[-67 -73 -80   8  17  72] = U
[ 3 85 85 85 35 -6] = Q
[-47 -53  88  35  17  72] = E
dup Q: 
[85]
back: [ 35  88 -53]
E
back: [35 85 85 85]
Q

[-11  18  38  14  18  -7  20  15  -5 -56  27   9 -17   3 -12  -6  32  12
  -9   7 -17 -39 -15  -9   1 -27  -1 -24] = fod
[  7  -7 -61  -2   6  -1  28   6   6  12 -32 -23  31  17   8   2 -24  33
  12  -2  39  37  -4 -20  -6   3   6   1] = Vud
[ 32   2 -25  28   6   5 -14   4   3 -25  -7   7  -8   2  14  14 -26  16
  -5   9  26  12   6 -15   3  14   7 -43] = fafup
[  5  -5  -4  -4 -29   0  27   5  -5 -38  -3 -17   4  -3   3 -12  12 -16
  12   0 -45   1   7  13  -4 -27   3 -47] = ziver
[ 12  12 -18   8   2   2  -4  22   3 -30  -8  -3  -9 -14   8  90  -4  11
   4   6  34  35   2 -11  -7 -53  -5  41] = gasok
[  4  16  27  13 -18  -5  13   3   0   7   8  10  10 -15  18 -26  69  -4
   2  -8  -7 -13   7   6  10 -27  11 -12] = Suru
[ 13 -17  38  11  -4   5 -41  -3  -5  -9  28  25   8   1  -3 -20 -15   5
  28  -4  35  -7  -2  18   3  -5   5 -17] = losa
[ -6  13 -27  12 -17  15 -34 -21  -5  12 -27 -21   8 -16   7 -18 -16  -2
  -6  -3   7  40  -9   3  13   3 -10 -13] = Ludoz
[ -4 -18 -20   3  38   4 -59  -2   2  43  23   4 -17  -8  12  29 -16  -1
 -12  -8 -41 -29  -1  10  -7 -14  -2 -12] = tevi
[  3 -15  17 -23  -3   4  41  23   5  25  -9  44   2  13  -7 -48   4   7
  -3   1  -8  -5  -7 -30 -19  10  -1  45] = Reker
back: [-13  -7  -8   2  -4  69 -26]
Suru
back: [ -5  -3 -41   5]
losa
Table of tags by key:
[-21] -> Z64
[7] -> Z953
[-4] -> Z929
[-23] -> Z744
[6] -> Z838
[-3] -> Z283
[-17] -> Z103
[44] -> Z24
key gasok 12: 
Z283
asked: [ 12  12 -18   8   2   2  -4  22   3 -30  -8  -3  -9 -14   8  90  -4  11
   4   6  34  35   2 -11  -7 -53  -5  41]
gasok
asked: [  5  -5  -4  -4 -29   0  27   5  -5 -38  -3 -17   4  -3   3 -12  12 -16
  12   0 -45   1   7  13  -4 -27   3 -47]
ziver

[ -7 -15  -3   9 -28   9   9   5  -9  -6   9 -24  36  19 -14   3   1   1
  10 -60  10  21 -21  49  13   3   7   9  16  -5  -5 -49  12   9  21   3
  21 -10 -22  25  19  -2  30   3  -5   9  -6  16  43   6 -17  40  12 -68
   9 -12  12  17  -7 -15  -3   0  24   2] -> B
[ -1 -45 -66  -7  33   9  42 -14  -9  -2  -6  13   0   1 -38   9   9  10
  12 -42  10  51  12  41  16   2  -2  44  77  -4  12  17  25  47  18   7
  15 -14 -45  -5   1  -2  18  21  -3  28  13   4 -18   6 -29  62  31 -50
  -7  12  -7 -31   9 -16  -3   9 -26   2] -> R
[ 13 -68 -48  -7  30  13  35 -14  -9  -2  -6  12  12   4 -32   9   9  10
  14 -46  11  62  10  50  25   3  -2  24  78  -8  12   3  21  25   3   6
  27 -17 -47  -6   7  -2  19  11  -4  19  13   6  -8   6 -31  43  30 -54
  25 -18  17 -31 -14 -21  -3   9 -18   2] -> P
[ -1  -7 -16  -7  30   9   9 -14  -9  -2  -6  13  -9   0  -8   9   9  30
  12  11   6  16  12  -7   9   3  -2   8  22  -8  12  17   7  13  -2   6
   3 -10  -7 -10  -2  -2  -4   3  -4   9  13   1 -18   6  -9  -3  12  16
   9  -9  12 -31  -7  -5  -3   9 -18   2] -> F
[ -1  -2 -16  -7  30   9   9 -14  -9  -2  -6  13 -10  -2  -4   9   9  10
  12  20   3  14  12 -13   7   3  -2   6  22  -8  12  20   3  13  -9   6
   1  -8  -1 -10  -3  -2  -9   3  -4   9  13   2 -18   6  -6 -12   9  23
   9  -7  12 -31  -7  -3  -3   9 -18   2] -> S
[ -1 -15 -16  -7  26   9   9 -14  -9  -2  -6  13   0   1 -14   9   9  10
  12 -19  10  21  12  20  13   3  -2   8  22  -8  12  15  12  13  -2   6
  15 -10 -22 -10   1  -2   7   3  -4   9  13   4 -15   6 -17  16  12 -20
   9 -12  12 -27  -7 -15  -3   9 -17   2] -> V
Table of tags by key:
[13] -> Z70
[6] -> Z520
[-24] -> Z598
key F 12: 
Z70
back: [-68  12]
B
asked: [ -1  -2 -16  -7  30   9   9 -14  -9  -2  -6  13 -10  -2  -4   9   9  10
  12  20   3  14  12 -13   7   3  -2   6  22  -8  12  20   3  13  -9   6
   1  -8  -1 -10  -3  -2  -9   3  -4   9  13   2 -18   6  -6 -12   9  23
   9  -7  12 -31  -7  -3  -3   9 -18   2]
S
back: [ -7 -31  12  -7   9]
S
asked: [ -1 -15 -16  -7  26   9   9 -14  -9  -2  -6  13   0   1 -14   9   9  10
  12 -19  10  21  12  20  13   3  -2   8  22  -8  12  15  12  13  -2   6
  15 -10 -22 -10   1  -2   7   3  -4   9  13   4 -15   6 -17  16  12 -20
   9 -12  12 -27  -7 -15  -3   9 -17   2]
V

[  1  32 -36  32  30  83 -62] -> mufu
[ 17  24  -4   1   2  89 -75] -> zafu
[ -9  36 -54  50  47  78  47] -> ferok
[-19 -54  57 -37 -33  74 -71] -> zar
[-53   6  25 -21 -19 -54  59] -> pedub
[-19 -37 -54  57 -33  74 -21] -> mef
back: [ 59 -54 -19]
pedub
back: [-19 -21  25   6 -53]
pedub
dup ferok: 
[47]
key -> tag
[-21] -> Z65
[-75] -> Z900
[-54] -> Z384
[-62] -> Z366
[59] -> Z511
key pedub 7: 
Z511
back: [ 74 -33 -37  57 -54 -19]
zar
asked: [-19 -37 -54  57 -33  74 -21]
mef

[-16  65 -76 -62 -62 -62]  Z
[-20  99 -70   0 -27 -83]  D
[-70 -20   0  99 -27 -83]  X
back: [ 99   0 -20 -70]
X
dup Z: 
[-62]

[-81 -19  -1  -6 -21  -9  16  -8   5] : Vazed
[-19   0  -6 -21 -11 -19 -19  -2   4] : boka
[-81  -8  -8  -9  -8 -17  -8  -9   3] : lugob
tags:
[-1] -> Z644
[-2] -> Z259
[-7] -> Z198
[-9] -> Z104
[-6] -> Z713
[-8] -> Z297
[-11] -> Z797
key boka 8: 
Z259
dup boka: 
[-19]
asked: [-81  -8  -8  -9  -8 -17  -8  -9   3]
lugob
asked: [-19   0  -6 -21 -11 -19 -19  -2   4]
boka
back: [-21  -6  -1 -19]
Vazed

[  5 -12  16   4 -11  14] : bol
[ -8 -32  99  50  67  94] : Nup
[-40   5  16 -40   9 -40] : tuk
back: [  4  16 -12   5]
bol
dup tuk: 
[-40]
asked: [-40   5  16 -40   9 -40]
tuk
Table of tags by key:
[93] -> Z735
[51] -> Z263
[50] -> Z904
[-40] -> Z827
[94] -> Z665
key Nup 4: 
Z904
asked: [  5 -12  16   4 -11  14]
bol

[  5 -11   4 -19  14 -14   6  15   9  -6  24 -16 -12  16  -8   1  -2   6]  sumol
[  4  -8   8  -9   8  -3   0  21  -1  10   0 -12 -22   3  -1  10  -1   9]  Buv
[  8  -8   3 -17  -7  -3   0  10   7  -5   9 -11   2  11 -11   3  -5  10]  zel
[-13  -6 -11 -11 -20  -7 -23   3  19  -5  18 -18  -1   8  -1   4   3   2]  vum
[ 76  72 -52 -26   0  -8  -5 -19  17 -40  -2   5  41  20  16   2   0  71]  sug
[-14   5 -10   5  -5  -9  -9 -16   8 -10   7 -13  -5  15  -2  -1   9 -17]  verad
[ 76  72 -52 -26   0  -8  -5 -19  17 -40  15   5  41  20  16   2   3  71]  sogu
tags:
[-1] -> Z565
[-22] -> Z932
[-12] -> Z748
[-13] -> Z601
[-23] -> Z167
key Buv 13: 
Z932
asked: [  8  -8   3 -17  -7  -3   0  10   7  -5   9 -11   2  11 -11   3  -5  10]
zel

[-43  -6  -7  -5 -10] = rodo
[-22  10  -6 -28  24] = nini
[ 13 -17  -6 -28  -8] = tid
[ -1  20 -74 -25  -1] = fudi
[  7  61  33  -4 -29] = Tiro
[  5  32 -17  -2 -13] = Nen
[-25 -74  20  -1  15] = pekiv
asked: [ 13 -17  -6 -28  -8]
tid
Table of tags by key:
[13] -> Z937
[6] -> Z312
[7] -> Z528
[-4] -> Z568
[8] -> Z648
key Tiro 1: 
Z528
back: [-28  -6  10]
nini
asked: [-25 -74  20  -1  15]
pekiv
dup fudi: 
[-1]
asked: [  5  32 -17  -2 -13]
Nen

[ 82  36   3  -2  -8 -16 -34 -35 -32 -18  11  19  12 -28  -6 -35 -29 -17
 -26] : kina
[ 45  16 -24 -17  24  46  61  27  21 -17 -11 -26 -13 -11  29  45  27  34
  27] : fuvu
[ 99  52  18  13  21  -3 -11  15  42  15  39   7 -36 -69 -56 -51 -11  13
 -25] : vomif
[  8  23   8  -2  -8 -18   5  17   7  19   4  22   0 -20 -27 -15  39  37
  30] : komo
[ 29  45  27  35  64  -3  43  17   7  19   4  22   0 -20 -27 -15  39  37
  30] : kol
[-60 -29 -47   4   2   2 -29 -14   8  23   8  -3  -8 -18   5   3 -24 -56
 -64] : musib
back: [34 27 45 29]
fuvu
back: [  5 -18  -8  -3   8  23   8]
musib
key -> tag
[27] -> Z425
[26] -> Z803
[-15] -> Z339
[15] -> Z289
[-35] -> Z90
[-34] -> Z553
[-26] -> Z288
[-14] -> Z433
[17] -> Z327
key kina 8: 
Z90
asked: [  8  23   8  -2  -8 -18   5  17   7  19   4  22   0 -20 -27 -15  39  37
  30]
komo
asked: [ 99  52  18  13  21  -3 -11  15  42  15  39   7 -36 -69 -56 -51 -11  13
 -25]
vomif
asked: [ 82  36   3  -2  -8 -16 -34 -35 -32 -18  11  19  12 -28  -6 -35 -29 -17
 -26]
kina

[-29  73  67  67 -64] : Tur
[23 10 23 23 23] : Rep
[-1  0 15 -1 67] : guzi
tags:
[-2] -> Z320
[23] -> Z437
[24] -> Z331
[15] -> Z612
[14] -> Z722
[-1] -> Z824
key guzi 4: 
Z824
asked: [-29  73  67  67 -64]
Tur
dup Rep: 
[23]
back: [-64  67  67]
Tur
dup guzi: 
[-1]
dup Tur: 
[67]

[-15 -19  17   0  96  10  -1   9  21   8  10] = Fav
[ 22  28   6 -63  -8 -27 -38  44 -19  36   9] = zuk
[-15 -19  -1  57  30  18  38 -43  11 -33  -7] = Duki
[-37   6 -40  72  58 100  58 -70  85 -50 -34] = Livo
[ 35  -9  40 -59 -50 -97 -49  59 -84  42  32] = lam
[ 33  50  -4 -13 -26 -15  22 -26 -27  -8 -16] = posak
back: [  0  17 -19]
Fav
Table of tags by key:
[35] -> Z234
[31] -> Z346
[57] -> Z7
[-16] -> Z61
[30] -> Z532
[22] -> Z340
[-15] -> Z94
[33] -> Z588
key Duki 1: 
Z94
asked: [ 33  50  -4 -13 -26 -15  22 -26 -27  -8 -16]
posak
dup posak: 
[-26]
asked: [-15 -19  -1  57  30  18  38 -43  11 -33  -7]
Duki
back: [10  8 21  9 -1 10 96  0 17]
Fav

[-28  18  -4   1  29  45  -7   7] -> Botet
[-18 -63  13 -21 -30 -26  11 -29] -> begot
[ 3 20 -6 11 23 22  5 32] -> Poseb
[ 14  68  -2  -2  41  27 -14  13] -> Vegi
[-19 -18  -8   5 -10  -1   6  -6] -> mezig
[ 29  81  -6  -1  34  29 -20  20] -> sop
back: [ 7 -7]
Botet
back: [23 11]
Poseb

[-20 -26  13   2 -58  39  20   5 -26  16  -2 -39] : gukab
[  8  -6  -3 -13 -12 -13  -2 -14   4  -5 -21   6] : Nar
[ -1  17  34 -16  19 -14  14 -53  39   2 -50  24] : manaz
[ 48 -18 -39 -10 -14  14   0  22  -1 -11  -3  -3] : gotag
[ 54  68  24 -76   9  -2  81  17  59  79 -26 -38] : vegev
[ -5  13  15 -14   8 -12  10 -15  12  10 -15   2] : niv
dup gukab: 
[-26]
back: [-15  10  12 -15  10 -12   8 -14  15]
niv

[ -9  59 -10  -6 -38 -45 -10  30   7  -9 -11 -29  -4  -5  81  34]  leko
[ 59  17 -19 -19  -4 -47 -22  29  -9  -9 -13 -39  24  20  70  24]  nuvi
[-10  63 -19 -18  -2 -45 -22  29  -9 -10 -13 -39  24  20  70  23]  mibi
[-12  62 -19 -19  -3 -47 -21  29  -9 -10 -12 -39  24  21  70  24]  pani
[ 22  76 -12  -1  -5 -36 -25  42   7  -2  -7 -50  37   4  79  24]  deko
[ 22  78 -11  -1  -6 -36 -26  42   7  -1  -7 -49  36   3  78  25]  zuv
[ 17  59 -10  -6 -38 -45 -10  30   7  12 -11 -29  -4  -5  81  34]  gumi
[ 22  77 -12  -1  -6 -37 -25  42   7  -1  -7 -50  37   4  78  25]  Lige
[ 16  58 -10  -5 -38 -44 -10  30   7  70  -9  24  24 -13  20 -39]  Meda
[ 16  57 -11  -6 -37 -44 -10  30   7  12 -11 -29  -5  -4  81  33]  Fevi
[ 16  58 -10  -6 -36 -44 -10  29   6  12 -11 -29  -5  -3  80  33]  loda
[ 22  77 -12  -1  -6 -36 -25  43   7  -1  -7 -50  36   3  78  24]  molin
back: [ 24  70  20  24 -39 -13  -9]
nuvi
Table of tags by key:
[-4] -> Z582
[-10] -> Z343
[-3] -> Z712
[-5] -> Z314
[-38] -> Z203
[-2] -> Z142
[-37] -> Z66
key leko 5: 
Z203
asked: [ 17  59 -10  -6 -38 -45 -10  30   7  12 -11 -29  -4  -5  81  34]
gumi
asked: [-10  63 -19 -18  -2 -45 -22  29  -9 -10 -13 -39  24  20  70  23]
mibi
asked: [-12  62 -19 -19  -3 -47 -21  29  -9 -10 -12 -39  24  21  70  24]
pani
back: [ -1   7  42 -26 -36  -6  -1 -11  78  22]
zuv

[-45  14  -8  14 -10   7 -12  41  24   1  47  -6   4 -12   1  29  57 -10
   6  47 -19 -13  25  14   2  -1  11  25  11 -19 -17   1 -27  20 -48  53
   1  30 -51 -33 -27  32   2  11  42 -37  -2   7  15 -17   9 -22 -11  26
 -32  11   6  24  16   8] -> Raret
[-4  2  2 -2 -2 -2  0  6  0  1  4 -2  5 -1  0  1  4  1  0  3 -1  1  3  2
 -1  1 -3  1  0  0  3  2 -4  0  2  2 -2  1 -2 -2 -3  3  4 -2  2 -2  0  1
 -2 -1  2  0  1  1  1  2  0  5  2  1] -> Gezo
[ 30  25  -1  14  21  16 -10 -12 -31  16  63  19  10   1  20 -26   8  31
   1  20   6 -13  -9   7  -8  25 -27  -2   4 -14 -49   9 -13  -3  -5  28
  12  -4  14 -22  24  33  -7   8 -10  -3   3  -1   4   0  -1 -22   5  25
 -25 -13 -18   9  10  16] -> Mati
[  1   8   0   4   4   2  -3   3  -5   6  21   4   5  -1   4  -4   7   7
   0  10  -1  -3   3   3  -3   6  -7   2   1  -5 -11   3  -7  -1  -3  11
   1   0   0  -7   2  11   1   4   1  -5   0  -1   2   0   2  -6   0   8
  -9   0  -4   5   3   5] -> zudul
[-24  16 -20  28   0  30 -17  17  19  -2  51   7  -3  -5   9  30  50   0
  11  47 -20 -25   8   9   8   6  12  24  14 -25 -51   3 -20  25 -70  56
  15  33 -48 -36  -9  36 -17  18  37 -37   2 -42  -4  -8  -9  21 -15  32
 -44   5   0  13  16   9] -> safi
[ 43  32   8  10  28  10  -9 -11 -52  28  79  25  21   1  27 -48  -2  40
  -1  20  15  -8  -7   9 -16  32 -44 -11   1 -13 -47  13 -15 -12  19  26
  10 -16  35 -23  31  39   1   4 -24   8   1   1  -5   4   2 -17  10  26
 -21 -15 -26  13   8  21] -> pulik
[-45   3  -5   5 -15  -3  -5  37  27  -3  13 -13   1  -9  -6  32  40 -19
   3  29 -15  -4  23   8   4  -9  18  20   7  -8   8  -2 -17  16 -32  31
  -5  23 -42 -17 -31  12   5   4  33 -27  -4   7   6 -11   7  -6  -8   9
 -15  12  10  16   9   2] -> rak
[  2  22 -16  29  12  33 -19  -2   0   4  64  17  -2  -2  18  10  35  15
   9  38 -11 -26  -6   7   3  17  -3  15  11 -23 -64   8 -18  19 -57  50
  20  21 -28 -32   9  38 -20  21  20 -25   2  -4  21  -9  -8 -42 -10  34
 -43  -3  -9   8  16  13] -> pado
[  9  18  21 -13   6 -26   4  23 -36  27  46  -3  28  -5   5 -38   2  18
 -10  10  16  12  19  14 -18  13 -35  -8  -4   2  15   8 -17 -22  53   9
 -15 -19  30 -11  -2  20  28 -11 -16   9  -4  12 -23   2  22  16  16   6
   6  -5 -11  24   7  14] -> vuvem
[ -4   4 -18  23   3  31 -12 -12  17  -9  14  11 -14   0   7  23  19   1
  11  16 -14 -19 -11  -4  11   4  16  12   9 -14 -43   1  -3  20 -56  26
  16  21 -29 -13   6  13 -25  16  20 -19   4  -6  24  -6 -13 -31 -12  15
 -27   1   0  -6   6   1] -> ranos
[-42   5   0   3 -14  -6  -3  40  20   2  21 -13   6 -10  -5  23  39 -15
   2  30 -13  -2  25  10   2  -6  11  17   6  -7   8   0 -19  11 -24  32
  -8  19 -35 -18 -29  16  10   3  28 -26  -5   8   5 -11  11  -3  -7  12
 -14  12   8  20  10   2] -> Zesip
[ 15  27   0  14  15  14 -11   4 -24  17  74  16  13  -2  21 -18  23  25
   4  30   0 -15   1  11  -7  22 -24   2   6 -18 -48  10 -20   2 -13  40
   9   2   2 -29  14  40  -3   9   1  -9   0   2   5  -6   2 -25   1  29
 -30  -7 -16  16  12  17] -> vosoz
tags:
[46] -> Z591
[63] -> Z913
[21] -> Z392
[48] -> Z328
[51] -> Z804
[-4] -> Z4
[50] -> Z302
[64] -> Z911
[4] -> Z110
[47] -> Z180
[45] -> Z560
[20] -> Z686
key Mati 11: 
Z913
back: [-42  -8  -9  21  -4]
pado

[-15   1  41 -17  -5 -12  19  26]  nadi
[72  7 56  1  5 58 27 32]  nevad
[ 39  -6  15 -11  -5  29  21  66]  fina
[ 16 -11 -13   1 -16  19  11 -22]  tiz
[-34 -34  26 -34  -9 -48  27 -34]  lag
[-16  33   4  18  36 -19 -15 -39]  lumeg
dup lag: 
[-34]
back: [-22  11]
tiz
asked: [-34 -34  26 -34  -9 -48  27 -34]
lag
back: [32 27]
nevad

